(in the rows, 128 means zero)
name the system of each run
run 1, T (8 x 22)
[[110 154 164  92  78 142 151 200 108 129 128 143  85  87 155 116 145 148
  107 119 105 100]
 [110 146 104 153 149 151 115 179 145 146 115 119  43 137  78 111  91 103
  128 133 137 108]
 [141 116 135 106 125 161 150 138 125 209 114 138 110 107 130 115  82 146
  123 161  76 177]
 [158  94 143 120 158 173  78 150 188 132 141 121 101 149  84 124 157 102
  141 136 131 180]
 [196 146 117 104 120 149 135 124 119 115  85 145 110 112 166 148 104 170
  166 151 109 190]
 [116 169 180 101 143 192 101 149 141  97 149 134 100 124 110  92 194 138
  149 100 119 147]
 [176 154  99 169 108 163 118 151  84 109  90 167  47 113 142 167 101 135
  139 123 111 134]
 [109 149 170  82  91 171 118 180 127 182 155 131  85 108 110  86 170 170
  126 142 111 141]]
run 2, L (8 x 22)
[[125 186 121 148 121 127  91 104  55 139 110 156 112 129 142 108 148 131
  163 137 137 129]
 [120 116 161 121 105 130  87 170 111 138 146 150 114 120 128 131 177  80
  107 110 123 120]
 [153 121 112 113 109  98 134 186 139 127 101 128  96 120 146 149  95 119
  123 150 134 122]
 [ 96 143 147  96 157 145 155 145 156 152 122 110 125 123 118  82 109 134
  134 135 112 136]
 [140 115 124 156 165 168 131 116 145 110 119 137 116 131 116 145  99 101
  123 108 101 145]
 [149 119 131 121 103 158 142 125 139 128 146 119 119 118 120 138 139 190
  133 135 124 152]
 [138 148 117 141 155 130  87 117 131 108 118 128 111 151 115 115 145 114
  167 136 158 147]
 [144 144 149 113 107 140 125 136  88 133 116 157 123 105 164 132 140 135
  132 122  99 151]]
run 3, K (8 x 22)
[[108 110 128 129 156  96 166 110 147 105 121 119 182 129 145 137  99  96
  112 114 124 113]
 [ 99 121 124 148 142 119 179  84 131 107 146 112 171 126 127 132 108 143
  107 106 120  98]
 [105 117 105 171 120 113 134  76 105 131 157 119 162 137 108 140 129 144
  120 122 147  94]
 [119 115 117 152 101  87 108  86  85 157 151 130 175 136 132 138 149 132
  121 140 144 113]
 [111 106 127 131 111  61 112 113 107 131 138 132 186 137 149 140 151  94
  118 130 151 105]
 [ 99 116 123 127 126  67 151 110 111 123 120 130 187 126 160 139 112  96
  110 124 136  92]
 [ 77 111 128 143 134  88 170  98 126 124 144 116 184 135 129 125 110 109
  100 111 135  80]
 [ 95 100 108 169 127  96 156  73 107 144 151 118 182 136 122 143 106 124
  102 123 131  85]]
run 4, T (8 x 22)
[[ 98 184 128  94 137 128 188 139 143 104 110 106 126 113 139  88 100 184
  147 131 137 111]
 [ 89 145 129 182 171 177 124  97 113 132 137 141 111 138  91 115 117  97
  117  93 104 110]
 [157  77 122 141  75 130 137 129 113 174 151 128 128 116 130 170 116 166
   97 148 109 135]
 [128 124 123 110 136 106  82 141 156 147 146 101 125 157  92 103 165 126
  158 161 178 141]
 [153 152 123 121 145 108 123 111  96 116  80 162 145 124 180 134 104  93
  146 129 108 157]
 [107 121 179  99 122 148 143 159 162  89 153 124 136 114 133 118 169 120
  107  94 112 112]
 [137 147  82 166 136 129 148 131 125 100 104 121  84 133 111 144  81 145
  136 131 143 102]
 [ 88 137 155 114 117 152 141 109 113 186 158 125 147 118 115  94 141 162
  122 133 104 136]]
run 5, U (8 x 22)
[[161 148 118 119 146 107  98  71  73 150  83 161 168 134 175 129 122 110
  171 150 118 194]
 [122 109 194  90 109 130 110 159 142  77 159 139 164 117 157 137 213  99
  111  88 121 121]
 [143 170  85 158 125 101 149 158 112  52  84 134  82 121 150 157  88 128
  138 118 156  83]
 [ 53 167 157 110 129 156 162 139 126 174 159 110 125 116  96  61 136 164
  117 123 120  94]
 [151  89  96 195 144 143  85 129 120 162 124 141  78 146  91 169  94  71
  113 131 121 132]
 [153 108 139  66  85 109 154 134 131 188 135 113 160 105 151 119 118 198
  136 177 117 175]
 [135 114 131 139 192 117  74 121 175  77 126 120 143 168 106 131 157  53
  150 112 162 145]
 [143 163 139 109 109 137 190 111  78 105  88 158 148  86 200 136  93 166
  129 113  76 137]]
run 6, H (8 x 22)
[[150  82 146 125  56 104 112 186 120 114 164 138 118 113 144 176 173 124
   86 118 135 101]
 [111 159  85 120 126  64 145 159 132 135  99 105 105 134 129 110  85 136
  140 165 179  91]
 [ 76 143 164 109 168 135 139 118 120 165 122 137 159 125 130  85 117  78
  116 114  93 132]
 [149  67 122 157 135 142 133 135 162 119 137 123 123 132 109 173 105  99
   96 115 112 126]
 [134 124 110 117 117 125 167 105 145 143 141  97 142 130 118 123 105 200
  143 156 140 141]
 [120 144 131 140 162 124  94  85 115 110 132 133 156 152 121 112 163  98
  154 118 149 139]
 [150 115 133 133  92 122 139 125  93 118 126 152 141 107 166 169 130 131
  107 117 106 126]
 [107 125 131 122 112 100 128 154 149 109 152 104 125 136 109 117 155 140
  127 134 166  90]]
run 7, K (8 x 22)
[[152  70 149  99 147 175 135 134 191 182 145 108 132 131  98 124 115 146
  124 152  94 194]
 [191 100 120 121 164 160 109 105 179  93 116 118 136 147 116 150 127 136
  165 136 134 198]
 [158 164 146 105 141 169 131 113 126  66 114 140 132 120 155 123 157 163
  166 107 118 170]
 [138 169 130 145 120 157 111 152 116  58 124 140  77 125 128 134 162 134
  143  96 142 106]
 [133 174 124 124  96 146 127 169  90 140 110 144  64 109 132 112 121 160
  139 139 122 120]
 [117 134 140 117 123 144  96 188 142 167 134 126  67 135  92 107 145 109
  127 140 130 133]
 [165 117 127 109 133 149 117 166 142 165  96 140  88 121 133 132  88 113
  134 154 102 178]
 [144 118 158  83 153 167 131 166 189 118 126 113 115 129 115 111 139 134
  140 130 115 172]]
run 8, Z (8 x 22)
[[ 52 162 179  73 111 100 171 176  92 185 122 146 151  93 168  68 126  99
   95 121  88  92]
 [120  75 109 168 177 121 131 168 199  99 130 108  95 152  83 161  88  48
   89 108 136  87]
 [133 115 114  98 103 144 209 118 141 194 126  99 135 103 127 115  57 229
  127 176  98 153]
 [101 116 140 147 202 158  71  82 176 120 166 101 151 177  62  99 176  86
  156 115 160 153]
 [193 108 102 148  96 122 150  75  71 132  94 162 155 102 193 188  86 157
  131 143  88 175]
 [ 84 141 177  89 115 115 101 145 157  76 181  98 167 141 113  93 235 139
  137 104 181  98]
 [151 160  55 195 143  84 131 108  62 111  53 160  94 130 161 161  43  85
  137 136 133  99]
 [ 53 114 209  73  85 144 166 162 134 170 194 114 164  94 125  83 190 159
   81 108 102  95]]
run 9, L (8 x 22)
[[152 110 100 121 110  40  93 159 140  89 114 115 138 150 147 158 146  98
  139 151 195 109]
 [ 77 170 147  86 126  89 177 130  94 156 101 135 168 104 176  86  97 128
  124 134 112 109]
 [ 77  99 144 157 166 135 144 137 164 111 154 112 137 138  94 130 121  67
   84  83 121  76]
 [149  97  83 158  97 119 173 105 113 161 130 113 123 118 129 167  70 190
  107 155 119 113]
 [ 91 112 131 126 151 118  96  92 155 167 173  94 164 164  72  90 165 135
  145 148 167 134]
 [166 102 108 154 126  92 116  78  86 126 104 161 175 128 173 173 112  88
  126 128 113 153]
 [ 98 109 168  79  91  98 152 140 154 111 173  98 186 119 142 115 184 162
  110 124 149  99]
 [112 146  81 175 162  70 139 101 111  85  95 132 139 151 133 144  80  74
  130 116 158  79]]
run 10, A (8 x 22)
[[128  94 119 133 115 113  95 170 142 183 143 115  94 140  93 135 126 107
  116 159 147 124]
 [146 111 132  97 147 120 124 145 155 173 108 124 135 133 130 118  97 115
  139 163 117 176]
 [139 119 155 102 166 154 136 139 180  93 121 125 136 127 132 127 135 112
  134 108 110 161]
 [149 151 116 139 139 159 156 120 127  85 103 136 110 120 141 141 100 154
  144 116 110 139]
 [112 158 139 134 121 165 125 118 116 116 149 126 108 125 110 113 160 165
  141 113 129 121]
 [144 138 115 160 116 134  85 126  86 144 126 151  92 133 120 140 134 110
  135 130 138 127]
 [136 121 147  94  93 123 109 165 120 161 136 135 118 118 134 124 151 138
  127 150 125 146]
 [134 131 124 119 153 118 108 164 152 119 110 133  97 138 121 123 119  85
  137 133 144 130]]
run 11, Z (8 x 22)
[[124 156 137  70 151 120 187 139 159 118  92 112 142 111 157  95  86 162
  149 142 114 152]
 [102 145 147 155 192 185 137 102 160  79 135 129 123 140 100 112 129  98
  130  79 112 122]
 [160 114 108 166  90 169 149 102  97 131 137 134 109 107 127 167 109 190
  111 128 101 130]
 [119 128 135 130 109 124  73 127 127 150 167 110 121 151  90 108 198 142
  150 142 174 128]
 [161 129 109 136 128  92  92 126  82 154  86 162 125 130 168 144 105  80
  137 149 123 153]
 [109 120 183  68 110 122 139 175 157 108 142 126 153 109 155 113 167 116
  110 113 118 125]
 [140 142  89 158 164 123 140 144 150  82  91 119  84 139 121 139  72 108
  137 124 143 108]
 [ 95 148 160 108 119 177 170 128 116 168 146 124 130 101 121  93 122 180
  116 124  87 131]]
run 12, A (8 x 22)
[[ 97 124 169  81 108 121 170 116 131 141 158 114 193 108 144 106 152 168
  109 123 111 129]
 [126 116  96 182 162  98 104 111 137  78 123 125 127 161 113 161 119  68
  125 106 161  90]
 [116 124 139 102  90 109 185  96  94 175 137 122 183 101 164 117 105 190
  120 150 106 128]
 [101 102 126 166 162 108  88 120 163  92 168 107 150 166  84 136 171  73
  118 101 177  86]
 [148 116  97 132 103  78 169  80  77 174  95 141 175 110 184 151  72 153
  124 159 105 142]
 [ 81  98 170 114 138 117 120 129 187  87 193  88 182 149  94 114 203 114
  110  98 165  89]
 [149 126  59 179 142  68 148  71  77 132  70 148 149 132 167 170  42  99
  135 147 132 118]
 [ 68 104 196  78 100 130 168 121 161 132 209  88 209 118 116  96 200 178
   96 110 128 106]]
run 13, U (8 x 22)
[[ 71 155 115 122 114 110 145 145 131 188 153  90 106 133  84  80 117 169
  126 161 160  82]
 [122 104 108 162 164 124  93 116 116 193 120 142 125 148 103 132  88  52
  115 139 111 139]
 [162  73 151  79  93 117 152 140 149 159 136 122 172 108 160 152 122 151
  109 153 102 170]
 [141 119 113 132 170 106 120 112 180  61 124 105 154 161 120 137 140 110
  149 123 171 130]
 [109 173 136 131 138 147 175  81  85 104 111 144 155 108 161 119 108 151
  133 103 100 119]
 [105 110 144 162 109 152 111 135 134 114 183 115 112 135  88 139 178 128
  102  98 141  86]
 [147 139  78 157 101  92 125 119  79 163 104 133 105 128 136 144  89 148
  140 166 150 118]
 [ 87 111 163  94 129 107 104 135 142 178 164 111 168 137 117  91 171 103
  119 139 139 131]]
run 14, H (8 x 22)
[[133 112 127  84  48  28 100 145  83 190 130 131 179 122 180 130 164 137
  125 175 156 126]
 [ 98 124 142  90 156  30 124 164 156  90 100 127 177 138 168 121 130  37
  120 122 161  95]
 [ 88 125 136 122 149 118 232 126 139 110 107 124 165 100 165 137  54 112
   79  94  80  83]
 [ 66 101 124 172 168 153 169  95 179 119 184  76 145 148  57 117 117 135
   96  97 144  75]
 [132 103  80 200 128 127 127  31  84 182 142 126 152 146 103 152  89 153
  130 152 125 128]
 [125  77 150 113  92  92  90  82 126 159 186 112 215 147 124 134 202 140
  126 141 155 145]
 [160 114  92 142 115  35 120 100 104  72  97 138 185 138 183 177 119  97
  134 131 165 114]
 [ 62 143 171  88 107  86 201 127 117 106 152 113 206 102 171 105 145 140
   95 100 122  69]]

runs to name
run 15 (2 x 22)
[[ 86 164 135 158 176 176 170 130 135  86 113 137  96 120 117 114  89  99
  117  73 102  85]
 [113 111 128 170 116 189 139 120 125 175 169 118  90 123  72 131 117 164
  102 123 101 111]]

H
run 16 (2 x 22)
[[129 113  91 186  87 118 122 163  91 154 132 139  64 119 108 169  95 122
   88 133 130  72]
 [104 114 132  89 104 102 125 157 139 226 147 103 130 127 100  89 124 149
  121 183 140 138]]

T
run 17 (2 x 22)
[[ 54 142 166 115 100 151 150 190 161 123 191  95  99 121  74  91 179 156
   92 104 143  49]
 [143 138  46 202 152 114 113 122  90 181  81 141  53 144  99 150  29  97
  134 161 132 109]]

U
run 18 (2 x 22)
[[108 134 120 139 137 158 121  88 157 145 176  83 134 153  62 102 158 197
  151 143 161 133]
 [163 138 101 169 130 118  71  69  62 138 109 162 140 144 140 147 140 105
  156 138 135 162]]

H
run 19 (2 x 22)
[[111  68 142 120  75  60  94 133 123 169 181 119 192 145 128 145 185 110
   94 142 162 105]
 [131 108  94 129 140  25 129 101 114 133  93 128 190 147 170 147  89  79
  136 156 160 118]]

K
run 20 (2 x 22)
[[ 98  69 181 125 151 161 139  95 160 148 184 117 195 133 104 128 162 104
   88  93  91 138]
 [185  87  73 166 113  89 123 101 146  82 122 110 140 150 131 197 103 150
  139 145 172 127]]

T
run 21 (2 x 22)
[[154 104 125 113  91 112 117  84 117 152 159 114 178 134 126 137 164 189
  147 159 149 163]
 [134 148 125 140 143  95  64 111 106  91 124 142 146 153 137 130 178  84
  161 121 173 133]]

T
run 22 (2 x 22)
[[ 74 151 120 154 210 124  99  40 144 128 153  95 181 178  72  79 147 107
  165 125 170 124]
 [154  83 142 154 104 118 128  55  68 140 126 172 200 113 185 183 131 107
  101 109  80 151]]

A
run 23 (2 x 22)
[[162 153 153  99 140 140 103 130 134  43 108 150 143 127 163 135 186 117
  166 102 134 163]
 [140 179 134 129 100 149 153 164  97  62 103 152  85  95 164 140 131 150
  133 101 113 103]]

H
run 24 (2 x 22)
[[120 144 137 153 139 138  76 157  71 155 101 181  80 125 137 128 128  36
  120 111  95 127]
 [149  88 149  80  83 130 151 217 159 155 123 128  96  97 142 142 114 135
   93 146 103 138]]

T
run 25 (2 x 22)
[[112 121 116 130 110 116 200 113 161  79 151  85 153 122 123 141 111 195
  110 115 147  81]
 [ 85 149  96 181 160 115 123  51 103 133 147 113 160 157  94 111 120 128
  141 117 159  94]]

A
run 26 (2 x 22)
[[142 109 158  72 136 106 132 151 168  98 122 125 171 122 160 127 150 107
  136 131 130 157]
 [122 155 120 132 162 119 163 131 140  60  94 129 129 125 152 131  95 108
  134 103 129 109]]

A
run 27 (2 x 22)
[[124 134 121 167 145 113  83  51 106  68 156 127 179 162 120 139 197 122
  155 100 169 115]
 [128 145 109 151  76  75 138  98  43 123 117 156 163 109 186 153 128 141
  119 128 132  93]]

Z
run 28 (2 x 22)
[[ 89 158  70 176 144  83 127 141  78 191  82 140  78 138 114 116  39  70
  120 152 134  80]
 [ 82  64 179  87 129 139 139 153 166 230 175 110 170 124 105  98 137 104
   82 145  86 150]]

H
